[[123 117 133 127 131 129 128 120 117 134 130]
 [138 137 127 128 132 130 130 132 126 127 129]
 [103 138 125 129 125 126 129 133 142 132 129]
 [126 134 139 128 128 115 131 119 130 128 131]
 [134 126 128 127 129 133 130 121 125 125 129]
 [125 142 124 129 129 127 131 120 134 126 130]
 [129 132 126 128 125 122 126 131 130 126 129]
 [142 132 123 129 130 127 125 127 119 126 127]]
|
[[126 134 139 128 128 115 131 119 130 128 131]
 [123 117 133 127 131 129 128 120 117 134 130]
 [134 126 128 127 129 133 130 121 125 125 129]
 [138 137 127 128 132 130 130 132 126 127 129]
 [129 132 126 128 125 122 126 131 130 126 129]
 [103 138 125 129 125 126 129 133 142 132 129]
 [125 142 124 129 129 127 131 120 134 126 130]
 [142 132 123 129 130 127 125 127 119 126 127]]

[[110 130 128 146 140 136 138]
 [136 112 142 126 147 147 126]
 [122 124 130 140 146 147 121]
 [115 132 131 132 120 112 157]]
|
[[136 112 142 126 147 147 126]
 [115 132 131 132 120 112 157]
 [122 124 130 140 146 147 121]
 [110 130 128 146 140 136 138]]

[[118 124 112 126 115 126]
 [106 143 121 146 129 124]
 [129 134 142 142 147 119]
 [143 112 131 121 131 119]
 [140 129 139 112 122 146]]
|
[[129 134 142 142 147 119]
 [140 129 139 112 122 146]
 [143 112 131 121 131 119]
 [106 143 121 146 129 124]
 [118 124 112 126 115 126]]

[[119 135 110 130 134 130 109 120 145 132 153 156 123 117 151 147]
 [140 129 155 124 130 142 150 150 114 136 117 117 148 140 111 107]
 [122 137 113 140 128 119 121 108 151 123 139 136 107 125 151 156]]
|
[[140 129 155 124 130 142 150 150 114 136 117 117 148 140 111 107]
 [122 137 113 140 128 119 121 108 151 123 139 136 107 125 151 156]
 [119 135 110 130 134 130 109 120 145 132 153 156 123 117 151 147]]

[[134 130 116 123 143 147 137 119 113 125 124 118 133]
 [116 111 134 106 119 139 138 123 131 117 111 133 140]
 [145 137 125 113 124 121 108 112 133 124 125 128 131]]
|
[[116 111 134 106 119 139 138 123 131 117 111 133 140]
 [145 137 125 113 124 121 108 112 133 124 125 128 131]
 [134 130 116 123 143 147 137 119 113 125 124 118 133]]

[[122 135 121 143 105 133]
 [102 121 107 118  99 146]
 [127 123 146 135 116 123]
 [135 115 127 113 131 122]]
|
[[127 123 146 135 116 123]
 [135 115 127 113 131 122]
 [122 135 121 143 105 133]
 [102 121 107 118  99 146]]

[[135 110 126 149 153 143 152 138 110 152 148 140 116 138]
 [129 121 133 135 144 132 148 128 122 149 139 135 119 127]]
|
[[129 121 133 135 144 132 148 128 122 149 139 135 119 127]
 [135 110 126 149 153 143 152 138 110 152 148 140 116 138]]
---
[[119 126 130 113 124 128 119 133 137 138 125 118]
 [129 149 107 126 155 124 126 119 135 134 128 144]
 [124 117 126 136 150 136 118 127 128 118 122 106]
 [126 135 136 141  99 122 126 124 127 121 111 136]
 [125 121 134 132 121 136 133 121 119 110 120 119]]
|
[[118 144 106 136 119]
 [125 128 122 111 120]
 [138 134 118 121 110]
 [137 135 128 127 119]
 [133 119 127 124 121]
 [119 126 118 126 133]
 [128 124 136 122 136]
 [124 155 150  99 121]
 [113 126 136 141 132]
 [130 107 126 136 134]
 [126 149 117 135 121]
 [119 129 124 126 125]]

[[115 140]
 [106 141]
 [110 113]
 [108 144]
 [114 149]]
|
[[140 141 113 144 149]
 [115 106 110 108 114]]

[[126 146 111 114 123 145]
 [114 111 145 111 113 144]
 [144 111 145 149 144 147]
 [144 126 114 147 147 143]
 [111 141 136 107 108 146]
 [147 148 109 145 148 109]
 [147 121 126 144 148 121]
 [114 108 149 113 114 107]
 [146 109 145 145 146 109]
 [144 112 148 143 146 145]
 [106 136 126 110 112 134]]
|
[[145 144 147 143 146 109 121 107 109 145 134]
 [123 113 144 147 108 148 148 114 146 146 112]
 [114 111 149 147 107 145 144 113 145 143 110]
 [111 145 145 114 136 109 126 149 145 148 126]
 [146 111 111 126 141 148 121 108 109 112 136]
 [126 114 144 144 111 147 147 114 146 144 106]]

[[143 123 151 152]
 [152 148 125 101]
 [115  99 103 105]
 [114 124 102 148]
 [105 119 104 118]
 [104 101 105 154]]
|
[[152 101 105 148 118 154]
 [151 125 103 102 104 105]
 [123 148  99 124 119 101]
 [143 152 115 114 105 104]]

[[145 130 144 130 119]
 [132 127 114 148 126]
 [132 123 132 105 120]
 [142 123 126 129 108]
 [146 124 117 115 132]]
|
[[119 126 120 108 132]
 [130 148 105 129 115]
 [144 114 132 126 117]
 [130 127 123 123 124]
 [145 132 132 142 146]]

[[130 128 128 129 128 129 129 129 128 129 128]
 [145 128 134 131 124 109 113 149 107 131 124]]
|
[[128 124]
 [129 131]
 [128 107]
 [129 149]
 [129 113]
 [129 109]
 [128 124]
 [129 131]
 [128 134]
 [128 128]
 [130 145]]

[[119 141 125 113 129 138 153]
 [127 131 128 150 129 122 154]
 [116 142 128 131 121 146 148]
 [119 128 125 102 129 109 135]
 [ 99 131 128 139 123 140 127]
 [136 131 128 112 133 140 103]
 [119 122 130 155 129 134 110]]
|
[[153 154 148 135 127 103 110]
 [138 122 146 109 140 140 134]
 [129 129 121 129 123 133 129]
 [113 150 131 102 139 112 155]
 [125 128 128 125 128 128 130]
 [141 131 142 128 131 131 122]
 [119 127 116 119  99 136 119]]
